In the rows, 128 means zero.
One turn sends every row of this set to another row. A few are shown first. Where does it send the rows asked after them?
Q926: [142 116 148 111 163 147 142 154 106 143 151 147 135 100 120 151  98 137
 146 149 136]
Q465: [101 145 150 125 135 122 153 119 153 129 117 152 126 105 118 144 116 132
 103 126 123]
Q12: [101 141 140 122 133 120 156 121 157 133 108 152 122 101 112 138 114 138
 109 129 129]
Q76: [ 98 147 145 127 128 123 157 123 153 133 112 149 125 103 117 137 111 136
 106 126 125]
Q165: [111 132 147 120 130 138 117 144  79 127 108  98 139 132 155 111 116 111
 145 108 109]
Q754: [126  94  99 134 157 123 131 116 115 140 112  75 128 114 116 109 122 116
 156 119 142]
Q828: [ 98 143 141 124 133 120 158 120 154 134 109 151 125 102 115 137 110 137
 110 127 127]
Q893: [116 111 102 144 143 128 128 117 109 137 116  71 134 117 128  99 109 113
 146 116 130]
Q149: [137 119 136 118 148 145 150 154 105 153 137 130 142  92 114 135  86 147
 157 147 141]
Q906: [105  85 124 148 156 137 142 116 137  99 116 119 161 101 123 124 151 156
 136 123 150]
Q875: [103 139 144 123 138 122 158 120 153 134 108 153 123 103 111 142 118 135
 110 129 128]
Q730: [109 124 139 119 126 133 123 145  81 137  96  93 142 126 146 103 114 118
 160 111 118]
Q996: [128 129 140 125 138 147 146 156 103 152 140 128 147  94 120 129  77 149
 149 147 136]
Q399: [ 98  94 120 154 142 140 143 114 132  99 112 113 167  97 126 115 140 161
 135 120 143]
Q709: [131 104 149  98 162 133 116 142  86 122 113 119 124 134 139 141 149 100
 155 118 125]
Q652: [140 122 154 117 160 151 138 153 102 143 161 144 136 102 127 152  96 135
 135 147 127]
Q52: [ 93 103 124 160 137 143 142 117 128  98 116 109 169 103 136 109 131 159
 127 114 135]
Q310: [115 114 133 111 136 128 128 144  82 139  84  95 137 120 135 108 122 121
 173 114 131]
Q191: [129  97 143  97 156 129 124 140  87 130  97 112 127 126 130 130 146 108
 171 120 134]
Q318: [137 133 155 123 151 154 133 152 102 143 165 138 140 104 133 146  87 135
 131 146 119]
Q673: [126 114 128 140 163 135 104 113 105 122 150  87 124 134 146 125 127  93
 116 113 111]
Q741: [102 141 145 119 137 120 156 120 153 130 113 153 122 104 112 146 121 133
 106 127 126]
Q925: [105 103 144 152 158 147 125 117 128  88 142 128 157 112 145 132 152 143
 109 113 125]
Q845: [103 141 149 121 139 123 153 120 153 130 115 156 122 102 116 145 119 133
 102 128 124]
Q78: [118 123 123 146 149 137 110 116 101 126 141  76 130 130 148 110 112  98
 117 111 109]
Q930: [124 102 135 102 145 127 129 145  89 134  88 105 133 123 126 119 137 118
 174 118 139]
Q77: [107  91 137 144 165 143 131 115 131  86 135 130 158 112 136 137 159 142
 118 118 134]
Q117: [125 116 155 104 155 136 111 142  80 120 119 115 126 137 150 134 142  98
 144 111 112]
Q682: [108  85 132 144 164 139 137 115 136  91 125 127 157 105 127 133 157 149
 129 123 144]
Q793: [ 91 110 133 164 139 146 133 116 126  96 129 112 171 106 145 110 131 154
 114 112 126]
Q154: [ 98 148 146 127 131 122 155 120 152 131 113 149 126 105 120 139 111 135
 101 127 123]
Q903: [118 126 155 112 141 139 110 144  78 122 118 108 131 138 157 123 129 102
 138 108 107]
Q251: [130 140 152 125 142 153 136 156  98 145 158 135 143 100 136 136  78 135
 132 144 121]
Q593: [138  90 118 125 178 127 118 111 112 126 134  96 117 124 120 132 143  97
 140 119 135]
Q509: [ 93 109 141 160 146 148 129 115 126  90 140 119 163 110 149 122 141 148
 109 113 122]
Q442: [141 114 142 112 157 145 145 152 107 150 142 140 138  94 112 145  94 143
 155 154 143]
Q422: [115 122 113 152 139 132 119 116 106 134 129  68 134 122 140  99 106 108
 131 112 119]
Q848: [135 100 126 128 177 131 111 114 110 120 148  95 121 129 136 137 139  89
 125 117 121]
Q403: [127 136 143 129 136 148 141 155 100 151 148 127 147  98 130 127  75 147
 141 142 128]
Q582: [134  87 107 127 170 123 127 110 116 133 122  88 122 119 114 124 137 107
 150 122 144]

Q926 turns into Q996
Q893 turns into Q673
Where do these go?
Q310 turns into Q903
Q399 turns into Q509

One turn sends every row of this set to another row. A few are shown first. Where does it send the rows asked after them?
Q383: [154 127 140 177 110 155  95  97 152 132 147 178 107 152 146 146 106 154
 114 159]
Q592: [109  97 133 131 156 175 114 124 154 145 128 150 156 124 148 129 150 146
 107 194]
Q48: [170 158 125 120 132 159  96 124 136 139 154  99 126 159 140 134 114 160
 124 184]
Q646: [171 156 123 127 139 171 102 128 143 156 154  97 128 154 147 139 117 166
 126 185]
Q59: [118 132 154 171 125 165  86 111 164 147 127 162 135 140 153 157 131 124
 108 182]
Q499: [183 158 127 126 139 162  80 115 153 129 166 114 144 124 171 156 101 127
 122 182]
Q375: [169 153 114 126 136 160 102 120 136 136 147  95 136 156 140 129 119 170
 121 181]
Q696: [172 157 124 119 154 161  75 121 164 137 161 115 141 124 180 153 100 125
 118 182]
Q765: [144 127 118 131 127 155 104 136 121 134 144 165 109 126 160 128 133 176
  84 135]
Q818: [183 114 111 126 160 161  93 117 175 129 169 148 141  94 188 153 108 141
 110 171]
Q991: [164 131 127 104 147 174  94 120 109 143 140 166 115 130 149 106 113 179
 120 167]
Q44: [168 105 108 152 143 155 114 112 162 127 160 189 119 107 165 134 104 181
 103 158]
Q714: [171 100 107 149 135 149 121 116 157 121 172 186 118 119 165 135 103 177
 101 164]
Q489: [155 141 128 111 121 168  94 103 126 131 148 162 150 118 180 140 112 105
  95 172]
Q867: [160 118 145 176 110 155  97 105 157 131 152 185 111 146 148 143 104 169
 109 170]
Q122: [147 110 117 124 155 164 125 132 134 138 137 125 142 140 131 112 143 182
 127 183]
Q977: [113 107 132 129 150 171  98 124 160 143 129 152 156 130 149 130 162 138
 116 197]
Q909: [144 114 118 118 145 165 129 131 129 141 143 122 138 145 128 118 140 182
 116 189]
Q9: [173 112 108 119 160 166  98 115 172 124 171 159 145  96 188 153 102 142
 106 181]
Q808: [134 116 106 127 149 164 125 130 130 141 135 125 147 140 136 117 145 179
 121 194]
Q434: [150 122 135 174 110 160 101  90 166 144 140 175 103 141 147 147 101 159
 108 164]
Q271: [178 114 110 131 160 154  99 116 167 117 171 154 154 100 187 149  98 151
 124 171]
Q444: [177 115 109 126 169 158 103 120 167 130 168 160 147  94 190 150 103 149
 107 172]
Q872: [179 152 122 128 135 170 104 127 127 141 155  99 127 150 143 129 112 171
 118 186]
Q151: [172 125 110 125 157 158  90 117 175 124 172 163 148  92 187 150 107 140
 116 170]
Q15: [154 115 141  97 160 163  95 130 126 144 140 172 144 104 155 121 147 149
 132 167]
Q735: [141 119 106 107 132 155 105 121 134 130 159 179 141 106 179 133 142 139
  91 150]
Q546: [177 146 120 130 153 168  85 123 154 135 161 109 143 121 179 161  98 131
 130 187]
Q940: [122 128 153 167 119 171  89 109 167 147 130 173 134 145 149 149 123 129
 113 190]
Q876: [113  93 133 136 144 162 109 127 157 136 127 147 157 139 154 131 154 148
 110 202]
Q691: [157 120 138 181 110 155 106  99 147 133 137 176 105 142 144 141 105 163
 102 166]
Q799: [181  95 118 153 140 151 109 113 159 124 171 179 119 110 169 142 105 179
 108 164]
Q983: [142 115 112 118 156 174 119 138 137 146 142 125 139 138 139 111 147 183
 114 191]
Q480: [126 124 154 165 116 162  88 102 158 138 123 161 134 145 146 149 134 121
 110 190]
Q812: [107 107 127 141 148 175 111 125 155 152 125 157 156 127 149 133 148 138
 117 202]
Q626: [170 153 137 121 123 181  88 104 107 137 135 151 121 140 162 124  88 140
 102 172]
Q732: [152 129 137 180 106 148 103 106 153 137 152 176 108 152 148 143 108 162
 103 164]
Q683: [181 104 113 155 139 150 121 109 150 125 165 185 121 122 162 140 103 180
 108 156]
Q774: [174 111 114 150 134 149 113 100 169 126 167 183 127 119 164 134  96 183
 113 153]
Q948: [141 120 121 121 144 163 122 136 147 148 145 122 146 155 138 114 148 185
 117 190]
Q744: [175 153 128 118 147 170  73 104 161 136 161 113 139 125 171 153  97 128
 118 186]
Q453: [118 108 145 165 121 165  92 103 164 142 122 159 129 139 155 155 127 125
 109 193]
Q20: [113 121 152 163 129 171  83 104 166 143 127 165 135 140 154 146 129 119
 110 181]
Q610: [157 144 161 150 120 161  93 136 118 138 122 144 114 134 152 142 120 145
  90 144]
Q970: [156 131 171 126 139 160  89 133 129 141 127 153 148 113 158 145 138 114
 116 162]
Q941: [182 156 121 122 145 165  79 114 166 135 156 103 143 127 170 151 106 133
 116 175]
Q846: [174 152 127 125 137 164  95 115 136 140 153  99 127 156 136 123 113 169
 126 180]
Q771: [115 103 131 138 160 173 110 130 157 143 122 151 158 123 149 140 154 141
 118 192]

Q151 turns into Q44
Q592 turns into Q909
Q799 turns into Q867
Where do these go?
Q434 turns into Q453
Q9 turns into Q714
Q489 turns into Q735

One turn sends every row of this set to another row. A few are shown first. Where does it send the rows asked after them?
Q863: [138 114 142 115 134  99 113 116 116 143 133  80 119 126 113 102 110]
Q767: [140 147 133 117 122 130 125 123 116 132 118 129 117 120 168 112  75]
Q342: [155 140 131 101 141 125 122  96 120 158 133 160 124 109 160 114 103]
Q760: [146 140  94 119 129 104  94 110 113 140 138  89 120 120  94 109 142]
Q526: [152 144 104 115 124 137 115  99 127 130 128  86 126 125 168 121 164]
Q389: [136 141 133 133 112 117 148 109  81 136 150 144 124 132 110 121  94]
Q146: [156 125  97 114 133 131 101 113 135 143 122 103 133 117 160 112 166]
Q339: [130 146 106 113 108 101 125 100 118 140 138 141 124 158 156 140 168]
Q718: [143 144 113 126 129 132 155 101 106 120 125  85 123 119 153 107  92]
Q689: [141 125 131 120 131 122 110 108  99 136 129 157 120 123 188 124 101]
Q224: [171 119 125 129 146  99 112 100  97 147 138  89 117  92 134 113 110]
Q586: [144 142 154 117 120 136 135  87 113 132 148 142 111 123 170 130 109]
Q321: [138 136 113 131 129 118 121 104  97 139 138 178 120 131 117 114 157]
Q429: [136 170 117 103 133 146 138 115  94 139 152 148 128 138 150  95 132]
Q900: [144 133 117 121 128  90 109  94 115 150 141 149 118 128 144 123 177]
Q918: [152 149 146 121 134 121 124 108 108 135 121 130 109  96 157 100  88]
Q482: [140 132 119 126 129 106 135 119  81 149 140 157 130 120 108 111  91]
Q273: [153 128  97 119 131 107 119 119  94 139 124  85 129 133 160 134  87]
Q717: [129 129 124 139 117 108 132 120  66 129 138 151 124 132 127 115  88]
Q530: [125 120 132 116 124 102 120 124 104 128 125  70 121 148 136 114  97]
Q406: [146 104 133 131 112 115 114 119 127 141 153  87 119 126 138 143 106]
Q579: [138 131 155 129 117 133 118 120 129 136 130 133 109 109 151 109  89]
Q334: [127 150 108 124 113 127 139 106  95 126 138 168 123 154 127 129 149]
Q374: [135 136 117 117 125 102 129 112 121 136 152  76 126 121 173 112 162]
Q391: [133 122 105 120 132  94 110 126 115 135 142  87 131 120 187 110 154]
Q345: [146 142  89 127 143  83 107 112  68 125 116 149 123 127 124 126 134]
Q355: [125 136 117 153 102 112 125 122  72 110 117 122 107 126 137 120 166]
Q170: [126 133 121 115 132 141 111 136 105 143 151 165 127 135 153  94 138]
Q203: [136 106 107 125 130 133 130 127 142 144 127 110 134 117 135 105  96]
Q727: [138 164  96 123 113 120 151 110 103 140 119 116 118 128 106 116 159]
Q381: [150 127 107 127 128 127  96 110 112 122 122  95 124 118 181 116 167]
Q456: [128 123  82 131 120 108 109 141 102 145 106 144 127 122 121 110 154]
Q663: [133 149 141 128 133 140 120 115  75 121 156 153 114 125 161  93 145]
Q264: [130 139 105 132 105 115 102 111 101 112 144  78 114 144 115 130 138]
Q960: [137 148 104 133 132 112 126 103  68 121 125 169 120 139 141 116 149]
Q377: [146 136 118 125 123  96 120  98 109 137 146 144 118 124  90 132 152]
Q98: [141 133 101 110 138  98 121 120 130 154 145  87 134 112 167 105 157]
Q889: [140 122 129 117 143  91 108 121  91 135 115  80 123 125 134  99 100]
Q839: [136 129  81 129 130  98  79 125  84 122 123  93 122 133 127 113 129]
Q648: [144 102 131 152 137 121 116 112  98 118 126 103 119  94 157  94 109]
Q786: [144 152 102 117 132  85 114  94  84 132 123 141 122 141 168 128 166]
Q221: [123 139 106 130 102 104 126 113  91 112 136 135 117 161 127 155 134]

Q718 turns into Q203
Q342 turns into Q689
Where do these go?
Q786 turns into Q339
Q482 turns into Q717
Q321 turns into Q960
Q663 turns into Q429
Q273 turns into Q406
Q146 turns into Q381
Q760 turns into Q839
Q98 turns into Q391
Q345 turns into Q221
Q456 turns into Q355
Q863 turns into Q889
Q579 turns into Q918

